In the rows, zero is written as 128.
runs of hidden systems:
K, seq 1 (11 x 20):
[[115 135 101 104 132  98 137 140 150 123 155 216 147 131  84  90 105  91
  106 137]
 [169 177 165 124 137  95 108 128 176 145 191 120 105  98  97 164 137 121
  108 144]
 [131 118 157 142 133 103 107 121  89 126 128  60  89 108 149 172 134 189
  166 124]
 [ 99  66 132 137 112 147 157 154 103  98  77 116 116 167 193 102 114 138
  132 120]
 [ 99 104 109 117 124 164 121 136 151 148 108 212 155 137 120  87 140 105
   84 151]
 [156 164 118 147 145  92 126  99 149 138 179 166 131 115  49 134 112 123
  101 158]
 [162 136 171 149 108  95 142 138 125 125 170  67 109  89 118 188 141 128
  164 132]
 [101  73 117 109 107 136 113 156  94 103 106  84 104 143 174 152 154 171
  144  87]
 [108 100 100 139 121 167 130 112 150 105  79 155 139 176 169  73 133 131
   76 133]
 [136 147 106 152 131 151 129  88 146 148 147 196 168  97  90 104 119 102
  126 182]
 [175 146 124 127 134 104 149 138 106 131 202 110 119 116  68 177 105 110
  152 125]]
R, seq 2 (11 x 20):
[[150 181 190 114 148 133 121 106  96 149 124  84 132  90 172 130 111 109
  172 136]
 [118 102 132 129 120  91 172 156  61 118 127  90 108 160 103 146 108 163
  173  85]
 [ 88 133 153 140  79 161 152 158 159 115 131 163  86 184 144 129 152 129
   98  91]
 [ 78 145 145 132 130 128  96 105 116 125 121 224 129  95 132 105 116 113
  129 164]
 [150 178 133 149 177  90 156 133 150 140 145 114 124 118 120 118  57  91
  159 153]
 [148 115 145  95 128 161 127 157 104 178 130  86  93 136 166 172 105 134
  183  97]
 [116  93 113 150  81 125 144 114 111 147 126 164  94 173  74 148 131 196
  131 100]
 [110 122 130 176  90 154 148 112 199 119  95 181 126 140 154 105 122  94
  107 156]
 [115 108  90 107 177 119  97 152 134 146 130 167 147  74 135 128  87  91
  158 175]
 [193 152 109 113 157 115 125 127 162 176 173  79 108 137  98 159 101 146
  139 120]
 [162  81 133 129  77 162 118  83 109 158  83  98 114 141 153 156 147 167
  146 110]]
K, seq 3 (11 x 20):
[[107 192 116 109 124 136 137  95 120 136 123 174 119 187 106  87 109 140
  123  75]
 [122 215 174 151 111 135 135 100 157 147 117 152 115 115 132 144 112  75
  158 120]
 [ 99 160 115 115 135 118 112 143 116 166 132 135  84 124 123 170  88 145
  211  89]
 [137 139 159 109 107 123 155 138 158 165  91 121  80 191 160 117  92 139
  136  77]
 [107 135 159 110 108 123  94  91 135 176  50 187 116 116 149 123 118 117
  139 124]
 [130 128 104 135 151  76 123 121 153 140 110 175  89 136 114 140  41 106
  152 138]
 [171 106 171 109 118 103 136 160 187 203 130 128  98 113 133 155 104 122
  145 139]
 [149  75 149  87 122  66  90 110  99 157  81 128  97 126 124 149 115 169
  122 116]
 [137  77 138 147 130  84 127 132 160 102  64 127 105 132 169 129  91  94
   95 160]
 [132  56 105 118 142 117 104 154 165 172 126 165 145  84 130 123 121 138
  132 185]
 [196  74 132 106 140  72 135 124 121 128 166 127 122 138  94 116 105 154
   82 157]]
S, seq 4 (11 x 20):
[[115 150  88 121 155 130 105 120 105 149 105 109 190  70  88 144 155 104
  170 128]
 [134 151 109  92 138 110 152 143  82 139 163 102 186 107  75 111 150 135
  174  95]
 [139 162 148  90 128 134 128 108  53 107 121  74 167 123 127 119 166 119
  137  84]
 [106 153 117 132 186 138 124 118  46 103  97  92 172 115 121 112 127 102
  130 137]
 [ 94 164 156 124 162 128 179 162  77 137 129 124 179 112 113  82 122  95
  162 135]
 [108 166 192  92 132 103 146 139  49  99 153 141 129 124 132 104 124 105
  134 107]
 [108 165 157 152 156 118 151 124  67  53 124 100 116 151 152 112 104  98
  111 126]
 [ 88 152 170 153 170 140 156 164 100 117 113 118 116 126 185 101  85 101
  155 156]
 [102 124 180 116 143 113 161 160  92 123 150 180 100 154 156  78  77 135
  126 143]
 [123 134 190 142 103 121 157 130 125  79 129 162  87 169 166 107 102  92
   85 128]
 [109 136 156 167 153 127 116 145 152 102 125 146  64 137 175 152  76  94
  107 163]]
Q, seq 5 (11 x 20):
[[157  81 111  83 134 124 105 129 110 108 144 184 133 137 113 122 120  86
   56 147]
 [143 193 161 152 171 116  99  90 132 104 133 103 132  82 148 134 119  91
  118 173]
 [133 130 112 178 125 114 165 135 128 128 165  68 113 128 112 150 118 189
  191 128]
 [147  59 137 113  74 155 160 156 160 148 103 123 116 176 152 124 148 136
  103 103]
 [120 122 131  74 141 165  71 122  77 134 112 149 151 105 127 144 173  93
   85 122]
 [107 163 115 183 178 131 118 106 121 101 171 150 139 105 103 106 116 146
  111 193]
 [162 141 158 172  92 115 200 139 172 147 147 101 132 117 120 137 106 107
  182 140]
 [160 105  97  79  79 129 123 129 134 106 142  92 118 161 131 154 158 136
  122  55]
 [ 77 143 125 117 151 186  77 123 131 127  96 139 134 136 172 101 176 150
   80 129]
 [ 96 142 131 153 154 149 149 133  88 173 144 174 164  91  82 111 121 131
  168 172]
 [176 128 124 143  89  85 185 115 156  98 165 154 128 150  92 115  91  90
  119 128]]
Q, seq 6 (11 x 20):
[[127  93  93 115 120 168 109  94  52 130 135 171 105 162 114 142 106 166
  132 115]
 [117 141 155 179 129 155 127 100 133 130  87 179  98 148 127 145  96  78
   86 163]
 [141 149 101 157 129 106 108 115 137 146 128 119 110  96  74 214 112  99
  168 123]
 [150  91  59 156 106 118 113 100 203 110 110 112 112 147 147 135 117 161
  124 129]
 [132 100 102 114 127 187 115 117 117 162  62 100 162 114 179 131 129  99
  165 125]
 [143 112  64 129 176 162 129 109  61 128 131 130 146 167  87 118 100 133
  106 134]
 [148 158 156 183 150 125 163 110 151 144  74 112 141 151  97 122 117  82
   80 158]
 [134 131  94 141 126  83 136 144 134 127 111  67 154 104  65 178 160 114
  150  99]
 [121  87  71 126 138 121 126 157 197 105 117 100 152 142 149  91 157 152
   91 130]
 [135 122 135  87 157 162 133 147 108 171 107 102 197  93 156  83 148 103
  146 142]
 [148 136 116 122 161 112 166 119  63  96 171 117 163 156  83  77 119 147
  103 133]]
R, seq 7 (11 x 20):
[[ 93 108 139 135 109 130 126 117 153 142  80 202 158 129 112  82 160 122
   77 152]
 [141 138 147 119 165  83 134 151 169 143 133 143 169  74 119 100 116  73
  119 182]
 [174 130 152  79 156  89 103 154 126 163 136  65 115  95 131 173 122 117
  146 115]
 [136 103 151 126 106  99 119 115 109 150  94  83  92 162 111 154 156 202
  114  88]
 [ 93  82 157 162  98 124 149 131 144 106  87 151 125 155 151  85 156 155
   76 148]
 [105 106 148 129 165 115 116 171 135 103 148 173 143  92 137 108 126  82
   83 192]
 [154 174 156 125 185 108  95 142 129 144 170  90 110  85 112 174 122 109
  121 156]
 [140 135 160 154 125 119 121 107  96 137 115  53  95 123 142 167 137 190
  164 115]
 [ 90  72 125 169  95 128 161 144 110  81 119 119 103 168 150 115 138 185
  123 121]
 [ 87 119 125 144 131 163 119 157 144  80 166 190 114 138 150 112 133 102
   72 162]
 [127 187 131 143 183 146  89 103 111 127 168 149 129  82 119 146 108  97
  126 177]]
J, seq 8 (11 x 20):
[[135 110 174 129 145  67 157 167 178 122 121 130 131 110 162  81 101 105
  111 171]
 [170  96 147  86 150  68 119 126  92 144 165 133 124  96 127 115  82 157
  157 154]
 [156 140 157 150 153  94 144 126  90  98 170  76  75 160 116 150  96 168
  116 124]
 [109  91 197 156 145 133 144 167 104 151  92  83 100 136 158 134 144 165
  111 151]
 [126  60 153 142  96  97 165 139 115 110 147 143 156 119 122  77 155 177
  110 165]
 [135 136 176 147 121  95 107 117 130  97 200 156 110  76 121 141 139 143
  112 182]
 [105 131 116 172 164 127  98 118  94 145 148 104 102  99 106 165 129 206
  167 157]
 [123 134 145 179  95 168 167 135 148 136 160  84 123 148 134 123 169 195
  148 122]
 [116  88 167 127  70 187 115 120 103 127 139 159 133 108 155 138 188 142
  113 144]
 [ 96 119  80 173 119 147 105  99 119  86 157 178 146 109  85 134 158 141
  101 163]
 [108 184 114 174 137 154 109 122 190 164 150 132 134  85 100 158 156 129
  154 155]]
S, seq 9 (11 x 20):
[[163 109 150  81 125 110 121  93  85 147 101 148  95 186 134 105  87 158
  101  98]
 [133 112 129 158 117 119 147 114 142 114  39 129 128 158 126 137 113  60
   84 128]
 [101 138 133 116 168  87 112 189 169 172 110 149 102 102 112 162  99  85
  142 135]
 [140 143 151 116 117  47 149 135 156 144 148 120  93 156  97 112 112 187
  136  95]
 [147  93 146 120  93  90 107  99 143  95  65  86 111 132 186 135 138 135
  115 108]
 [130  71  82 123 188 113 106 167 157 130  98 111 141 121 142 120 110 113
   92 171]
 [148 126 177 118 130 103 159 166 184 194 144 134 148 119  97  92 152 144
  102 154]
 [139 106 179 123  86  70  94  99 116 109 133 142 107  98 107 160 173 155
   94 133]
 [109 103  81 181 132 107 122 144 156  57 129  75 132 114 128 155 159 135
  110 142]
 [109 129 126 115 156 152 113 173 177 164 156  95 149  88 171 102 160 172
  155 152]
 [157  95 139 101 112 125 118  88 104 133 172 160 153 120 119  75 152 197
  101 156]]
J, seq 10 (11 x 20):
[[134 108 146 134  94 178 150 116 107 204  71 129 161 118 108 145 154 117
  161 124]
 [115 108  95 128  56 112 154 133 139  72 146 165 140 144  93 138 155  97
  125  87]
 [ 90 157 118 107 153 126  50 139 180 128 121 167 100 102 147 156 140 105
   97 129]
 [142 142  58 131 153 134 113  76 150 160  90 112 156 133 127  95 101 165
  165 125]
 [178 147 138 128  86 170 173 121 150 122 150 100 128 146 164 141 107  69
  158 108]
 [122  76 112  79 138 158 105 166  71 135 108 149 118 143 121 169 128  82
  100 106]
 [124 148  95 136 154  87 134 129 170 116  97 125 148 163  75  99 141 116
   58 116]
 [143 154 165 109 125  77 117 115 173 154  80 114 148  72 159 123 121  90
  167 136]
 [142  96  72  89 129 101 131 135  91  88 155 112 126 132 156 124  79 137
  189  97]
 [148 153 149 108 176 156 125 161 130 117 165  95  88 177 159 125 115 114
   65 120]
 [143 102 166 126 159 126 137 115  75 176  50 110 159 132 113 103 130 127
   99 152]]
P, seq 11 (11 x 20):
[[111 179 144 119  93 107 155 154 165 138 164 182 125 126  79 139 132  84
  143  96]
 [116 162 131  98 107 111  91 136 180 123 161 146  82 105 178 156 111 124
  178 101]
 [ 84 152 128 170 138 141 130 125 125 110 138 120  73 155 173 122  97 196
  166 124]
 [117 117 157 203 113 172 187 142 129 127 108 134 100 167 146 134  95 105
  126 156]
 [126 106 137 128 122 158 127 157 109 162 114 170  83 156  93 195 109  76
  106 118]
 [130 167 134 119 128 108  84 122 184 164 114 135  82 147  93 172 148 140
   88  94]
 [120 123 106 161  83 108 109  92 191 146  81 111 113 116 139 152 145 175
  172 111]
 [114  72  55 173 117 117 144 125 140  78 100 119 113 158 141 136  93 143
  147 123]
 [160  75 116 139 160 148 110 123 124 112  93 112 105 160 160 141  94 102
   61 163]
 [155 106 142 127 148 140 103  97  83 182  80 114 128 143  75 159 151 150
   76 137]
 [154 127 105 134 105  90 142 116 164 149  99  97 172 122  53 137 183 122
  108 106]]
P, seq 12 (11 x 20):
[[ 41 146 126 173 131 165 117 147 132 142  99 164 142  92 127 131 164 131
  156 148]
 [131 137  83 154 123 130 145 118 181 133 166 204 123 138  97 112  83 112
  130 158]
 [193 124 146 106  92 132 109  81 125 121 162 136  73 144 157 169  86 123
  132 117]
 [111 156 138 156 131 152 123 127  87 111 123  56  92 157 130 174 155 166
  132  85]
 [ 83 121 112 171 121 182 158 172 180 147  87 115 153 143 134 118 172 114
  117 128]
 [110  87  87 106 104 139 106 118 143 143  97 223 127 139 118 122 110 101
  112 129]
 [171 169 113 123 139  89  84  54 134 107 122 135  98 140 113 146  88 122
  101 119]
 [174 133 117 148 132 149 130 102 126 155 112  34 128 126 139 162 128 160
  172 118]
 [109  71  92 127 116 150 174 179 120 125 104  95 149 179 124 106 151 148
  121  94]
 [109 103 137 102 128 121 109 132 135 107  66 171 146 133 151  99 138  68
   64 133]
 [135 157 112 116 175 102  71  76 102 161  98 148 143  88  93 138 108 125
  133 152]]

runs to name:
seq 13 (2 x 20):
[[ 90 145 111 119 162 170 105 112 103 117 133 197 126 141 170  77  89 129
  120 153]
 [167 165 129 137 166 155 166 124 101 151 184 136 143 134 100 112  72  97
  143 158]]
 | R
seq 14 (2 x 20):
[[120 134 128 171 174 147 128 132  76  80 152 127  98 160 108 147 104 112
   71 159]
 [150 147 172 176 136 118 140 145 178 182 122  96 105 111  96 181 134 115
  121 159]]
 | Q
seq 15 (2 x 20):
[[181 112 134 141 168 150 142 122 116 121 163  66 150 114 171 101 105 143
  131 183]
 [176 110 171 143 119 157 181 129  72 136 142  57 134 156 123 134 142 148
  118 129]]
 | Q
seq 16 (2 x 20):
[[138 184 125 113 135 123 103 139 159 131 187 148 117  84 111 176 118  72
  156 128]
 [147 151 128 114 152 123 114 140 127 162 150  58  83 148 132 167 117 186
  157  92]]
 | K
seq 17 (2 x 20):
[[108 142  83 145 126 113 107  98 129 102  40 107 120 155 117 157 129  99
  114  82]
 [114 117  98 123 127 128 145 167 207 127  86 119 149 127 181 100 116  78
  141 125]]
 | J
seq 18 (2 x 20):
[[151 140 114 166 109 101 189 105 173  95 142 138 131 179 112  75  97 134
  107 130]
 [140 135 162 111  82 158 105 113 130 150 162 162 145  60 135 158 165  98
  158 147]]
 | K
seq 19 (2 x 20):
[[165  89 127 128 119  75 138 122 139 170  51 102 117 137  97 168 101 104
  132 114]
 [115  94 115 100 142  72 122 182 151 166  73 105 116 141  92 158 137 123
  118  88]]
 | S
seq 20 (2 x 20):
[[146 131  66 111 153 199 125 130 148 151 149 120 119 170 169 112  85 143
  148 117]
 [160 148 146 126 123 170 138  68  94 192  76 134 142 163 109 108 119 138
  120 118]]
 | Q
seq 21 (2 x 20):
[[144 135  83 139 183 135 143 165 161 117 180  67 164 111 135 105 128 134
  133 158]
 [157 128 156  87 136 147 143 127  79 137 164  85 179 115 138  79 169 162
  129 130]]
 | K
seq 22 (2 x 20):
[[137 177 155  78 112 150 107 125 119 107 161 110 159 111 132 125 196  94
   97  95]
 [ 76 186 129 154 145 149 123 131 133 104 190 134 140 119 122  91 172 184
  124 136]]
 | Q
seq 23 (2 x 20):
[[161  94 121 116 131  97 199 174 107 127 130 105 136 177  88 119  96  95
  117 104]
 [136 122 195  81 135  59 118 168 134 138 111 127 104 127 122 137 139  97
   76 113]]
 | J
seq 24 (2 x 20):
[[127 122 169 180  95 148 137  76  99 116 144 135 103 116 166 122 115 185
  165 165]
 [109  81 131 141 101 176 156 152  67 114 139 173  96 156 137 156  95 102
  141 128]]
 | K
seq 25 (2 x 20):
[[122 170 142  94 144  85 104 123 117  74 196 167 124  97 146 101 108 111
  130 138]
 [155 193 154 117 162 123 122 100  85 112 121  88  97 156 143 148  82  93
  127 101]]
 | R
seq 26 (2 x 20):
[[ 97 153 154 175 120 178 166 140 158 172  89 103 128 166 128 110 162 161
  121 118]
 [ 99  76 148 124  88 120 144 150 120 118 158 190 152  81 149  96 139 140
  160 166]]
 | R
seq 27 (2 x 20):
[[122 135 168 118 107 188 172 171 107 181 163 159 122 133 135 138 117 103
  177 122]
 [118 138 133 145  73 107 141 118 126 145 145 187 103 119  75 176 112 119
  181 108]]
 | R
seq 28 (2 x 20):
[[132 111 102  88 123 135 132 130 107 201  91 170 120 152 108 134  79 126
  177  93]
 [148 137 105  88 102 106 143 113 128 140  88 150 124 185  86 131 112  90
  110  57]]
 | S
seq 29 (2 x 20):
[[156 116 107 105 136  63 108 138 171 168  89  96 130  97  96 176 122 105
  150 111]
 [142  99 120  97 125  96 101 132 179 174  82  92 112 144 143 125 151 189
  119  98]]
 | R
seq 30 (2 x 20):
[[130 101 167  99 106 110 180 134  79 119 114 143 159 168 116  58 140 135
   97 111]
 [ 90 169 181 104 150  97 130 171  91  92 133 135 128 124 114 128 150  72
   87 111]]
 | Q
seq 31 (2 x 20):
[[154 184 155 125 105 109 108 103 167 142  94  97 108 112 130 182 132  78
  145  92]
 [ 94 117  54 139 127 123  85 113 140 112 123 110 113 135 127 145 147 206
  156  99]]
 | Q
seq 32 (2 x 20):
[[106 147 108 124  96  93 133 126 147 131 117  91 162  89 118 129 167 158
  204  91]
 [147 106  80  57 142 113  93 122  92 102 139  92 164 111 151 107 144 150
  143  96]]
 | S
seq 33 (2 x 20):
[[158 173 119 123 162 115 116 117 143 127 225 132 143  93  97 115 123 149
  134 161]
 [170 120 166 161  79 148 163  89  90 121 158  83 133 116 134 143 148 161
  164 136]]
 | S
